Here is a table of points, one per row:
array([0.1, -1.0, 0.4, -2.4, 0.8, 0.7, -0.1, -0.2, -0.9, -0.2, -0.8, -0.3,
       1.4, -0.1, 1.3, -2.0, -0.1, -0.5, 0.2, 0.3, 0.8, -0.7, 0.0, 0.2])
array([-0.6, 0.9, 0.4, -1.2, 1.0, 2.0, 1.9, 0.1, 1.6, -0.4, 1.7, 0.6,
       0.5, -0.4, 0.5, -1.0, 1.6, -0.3, 0.4, 0.5, -0.5, -0.7, -0.5, -1.5])
array([-1.3, -1.7, -0.8, -1.9, -0.4, -2.7, -0.8, -0.6, 0.4, -1.0, 0.5, 0.5,
       -2.2, -0.1, -2.1, 0.5, 0.4, 0.3, -2.5, 0.6, -1.8, -0.5, -2.0, -0.3])
array([0.0, 1.7, 0.3, 0.8, 0.0, -1.1, 1.3, 0.3, 0.3, 1.8, 0.2, 0.3,
       -0.2, 0.9, -1.5, 0.5, -0.5, 0.6, -0.3, -3.2, -1.0, -1.1, -0.7, 0.2])
array([-1.1, 1.2, 1.1, 2.6, 0.4, 0.2, 0.2, -0.6, 1.5, -1.0, -0.4, -2.2,
       1.1, 0.5, -0.9, 1.6, -0.3, -1.4, 0.0, -2.3, -0.5, -2.1, -0.3, 1.1])
array([0.0, 0.5, 0.4, 0.7, -1.0, -1.0, 0.3, 1.3, 1.6, 0.5, 1.8, 0.1,
       1.3, 0.7, 0.8, 1.1, 0.8, 2.1, -0.2, 1.2, 0.9, 0.8, -0.6, -0.2])
array([-1.5, -0.8, 0.2, -0.6, -0.2, -1.4, 1.4, 0.7, 1.0, -1.2, 1.5, -0.1,
       0.1, 1.2, -0.2, 3.1, -1.1, -0.3, 1.8, -3.5, -1.3, 0.3, 1.6, 0.8])
array([-0.6, -1.4, 0.7, -0.1, 0.6, 0.7, 1.6, 1.9, -0.8, 0.0, 0.2, 1.5,
       1.5, 0.8, 1.9, 1.3, 0.5, 0.0, -0.1, 0.5, 1.0, 1.3, -0.7, 0.1])
array([0.1, -0.1, -0.9, 0.4, 0.2, -2.8, 0.7, 0.8, 1.4, -1.7, -0.1, -0.1,
       -0.1, 0.3, 1.7, 1.4, -0.3, 1.7, 0.3, -3.7, 0.6, -1.4, 0.5, 0.4])
array([0.4, 0.6, 0.3, -2.6, -0.7, 0.7, -0.3, 0.2, -1.4, 1.9, -0.8, -0.7,
       -0.9, 0.6, 0.0, -1.8, 1.0, -0.8, 0.8, 0.7, 0.6, -0.1, -0.4, 1.0])
array([-0.8, 1.2, -1.1, 1.0, 2.3, -1.0, -0.1, -0.6, 0.1, 0.4, -2.7, -0.1,
       0.4, 0.3, -2.2, -2.3, -0.2, -0.8, 0.0, -2.2, 0.1, 1.0, -0.7, -0.1])
array([0.2, -0.1, 0.6, -2.3, 0.7, 1.6, 0.6, -0.5, 0.7, -0.8, 0.5, 1.1,
       0.0, 0.8, 1.8, -0.7, -1.0, 0.4, 1.1, 0.2, 0.6, 1.1, -0.7, 0.0])
array([-0.1, 0.9, -0.5, -0.7, 0.3, -3.3, -1.4, 0.8, -1.1, 0.1, 0.5, 1.0,
       -1.0, 0.2, -1.8, -0.3, -1.2, -1.5, -0.8, 0.5, -2.1, -0.9, 0.4, -2.3])
array([-0.3, -0.3, -1.0, 0.8, -1.4, 2.0, 1.2, -0.1, 0.7, 1.0, -0.5, -1.6,
       -0.6, -0.5, -0.2, -0.1, -0.6, 0.2, -0.3, 0.4, -0.5, 0.0, 1.4, -0.1])
array([0.1, 0.2, 0.3, -1.4, 1.0, 0.7, -0.4, 2.0, -1.2, -1.2, 2.4, 0.2,
       0.8, 1.3, 0.2, 1.1, 0.0, 1.3, 0.3, 1.3, -0.7, 0.3, 0.9, -0.3])
array([0.3, -0.5, -1.1, -0.1, -1.1, 2.0, -0.4, -0.6, -0.4, 0.0, -0.4, 0.7,
       1.0, -0.5, 0.1, 1.6, -0.2, 0.9, -1.2, 0.6, 0.0, -0.6, 0.8, -0.7])
array([-0.7, 0.2, 1.8, 2.2, 0.8, -1.1, 0.8, -1.1, -0.1, 0.6, -1.7, -1.3,
       0.8, 0.2, -0.3, -2.5, -1.9, -1.4, -0.3, -1.5, -0.7, -0.6, -0.8, 0.3])
array([0.3, 0.0, 0.8, 1.3, 0.5, -0.2, 0.5, -0.1, 0.1, 1.6, -1.5, 1.6,
       -0.9, -0.3, 0.0, -1.6, 0.2, -1.8, -1.3, 1.0, 1.8, 0.7, 1.8, -0.2])
array([-1.2, -2.1, 1.1, -1.0, -0.6, 1.6, -0.6, 1.5, -0.3, -1.2, 1.5, -0.5,
       -0.8, 0.3, 0.3, -0.5, -0.3, 1.4, -0.5, -0.3, 1.5, 0.3, -0.5, -0.5])
array([-1.2, -1.4, -0.9, -1.1, 0.1, -1.4, -2.1, -0.5, -0.2, 1.1, 0.0, -1.0,
       -1.8, -1.2, -0.3, -0.8, 0.4, -0.8, -1.4, 0.1, -1.4, 0.6, -0.4, -1.9])
array([1.7, 0.0, -0.8, 0.4, 0.4, 0.8, 0.6, -0.6, -0.8, 1.4, -0.9, -0.7,
       0.7, 1.4, -0.5, -0.1, 0.1, 0.5, 0.2, 2.0, -1.2, 0.3, 0.5, -0.7])
array([2.0, 0.5, -0.6, 1.8, -0.8, 1.4, 1.9, 1.1, 1.1, -0.1, 1.4, -0.1,
       -0.2, 0.1, 0.4, 1.9, 0.6, 0.7, 0.8, -0.8, 0.0, 0.9, 0.6, 1.1])
array([-0.8, -0.3, -0.8, 0.5, 0.3, -2.5, -1.9, 0.1, 0.4, -0.3, 2.8, 0.0,
       0.0, -0.9, -0.4, 1.1, -0.1, -0.2, -1.4, 0.9, -1.0, -0.9, -0.5, -1.0])
array([2.2, -0.4, 0.8, -1.1, 0.0, 2.9, -1.1, -0.3, 0.8, 0.2, -0.3, 0.0,
       -0.7, -0.8, -1.3, 0.4, 0.6, 0.5, -1.1, 0.2, -0.1, 0.8, 0.1, 0.0])
array([0.7, 0.7, 0.2, 1.2, -0.9, 1.8, -0.8, -0.2, 1.0, 0.9, 1.5, 1.7,
       -0.8, 1.5, -0.9, 0.9, 0.7, 0.9, 0.9, 2.0, -1.3, -0.3, 1.5, 0.3])
array([0.9, -0.1, 0.8, -0.3, -0.3, 1.3, -1.7, 0.6, -0.2, -0.4, 1.0, 0.2,
       1.4, -0.9, 0.1, 0.6, -0.5, 0.6, -0.2, 1.2, -0.2, 1.2, 1.4, 0.2])
array([1.3, -0.7, 1.1, 1.5, 0.9, 0.4, 1.1, -0.2, -0.5, 0.8, -0.7, 0.0,
       -0.6, -2.2, 0.5, 0.6, 1.2, 1.2, 2.5, 0.1, 2.0, 0.5, -0.5, 0.2])
There is one direction along which these points spread out most. Take the direction at right angles to it along which they spread out most. Go by this last direction. How many in every 100 of the points above lie lower along it than each point below? Round to a whole number. More than half of the points above lie lower than the first one.
array([-0.5, 0.4, 0.1, -1.3, 0.6, 0.6, 0.8, -0.1, -1.5, -0.8, 0.1, -0.5,
       0.3, 0.1, 0.9, 0.4, 1.2, 0.6, 0.8, 1.4, -0.1, 0.5, 1.0, 0.8]) 52
array([-1.1, -0.5, -1.4, -0.8, -0.3, -2.9, -1.5, -0.1, -0.7, -1.7, 0.7, -0.4,
       -0.9, -0.2, -3.0, 0.1, -0.3, -0.4, -1.3, 1.1, 0.1, -1.4, -0.5, 0.1]) 85
array([0.4, -0.1, -1.8, 1.2, 0.9, 0.6, 0.7, -2.1, -0.5, 1.6, -0.3, 0.1,
       0.2, 1.1, 2.5, -1.1, -0.3, -0.7, 2.3, -0.2, 2.3, 0.9, -0.8, 1.4]) 30
array([1.0, -0.4, 0.8, 1.2, 0.0, 0.2, 1.7, -1.6, 0.4, -0.2, -1.3, 0.7,
       0.3, -0.7, 2.4, -0.6, 0.6, 0.4, 0.5, 0.0, 0.6, -0.2, 0.6, 1.2]) 22
array([-2.3, -0.8, -1.2, -2.0, -2.1, -3.2, -1.9, -1.2, -1.1, -1.8, -1.7, -0.5,
       0.2, -0.7, -0.8, -1.9, 1.0, -2.5, -1.1, 0.9, -1.4, -0.6, -2.0, -0.6]) 100
array([0.4, 0.8, 0.4, 0.3, 0.8, 1.8, -0.4, -0.1, -0.5, 1.4, -0.1, 0.2,
       -0.2, -0.4, -0.2, 1.3, -1.1, -0.2, -1.7, 1.1, -0.3, 0.7, 1.1, 0.7]) 67
array([0.4, 1.4, -0.1, -0.3, -0.5, 1.2, -1.1, 0.4, 0.7, 0.5, -1.6, 0.2,
       -0.5, -0.4, -1.8, 0.2, 0.1, -0.2, -0.4, 2.2, 1.5, -0.2, 1.1, -1.0]) 85
array([0.8, -0.1, 0.4, 1.7, -1.7, -1.6, -0.6, -2.0, -1.2, -2.0, -1.7, -1.1,
       1.0, -0.4, 1.3, -1.8, -0.3, -1.0, 1.0, -3.6, 1.4, 0.5, -0.6, -0.8]) 22
array([0.9, 1.3, -0.1, 1.6, -0.5, 1.0, -0.1, 1.7, -0.4, 0.2, -0.7, 0.5,
       -0.5, -1.7, 1.5, -0.7, -0.5, 0.7, 1.9, 0.3, 0.6, -0.4, -2.1, 2.3]) 30
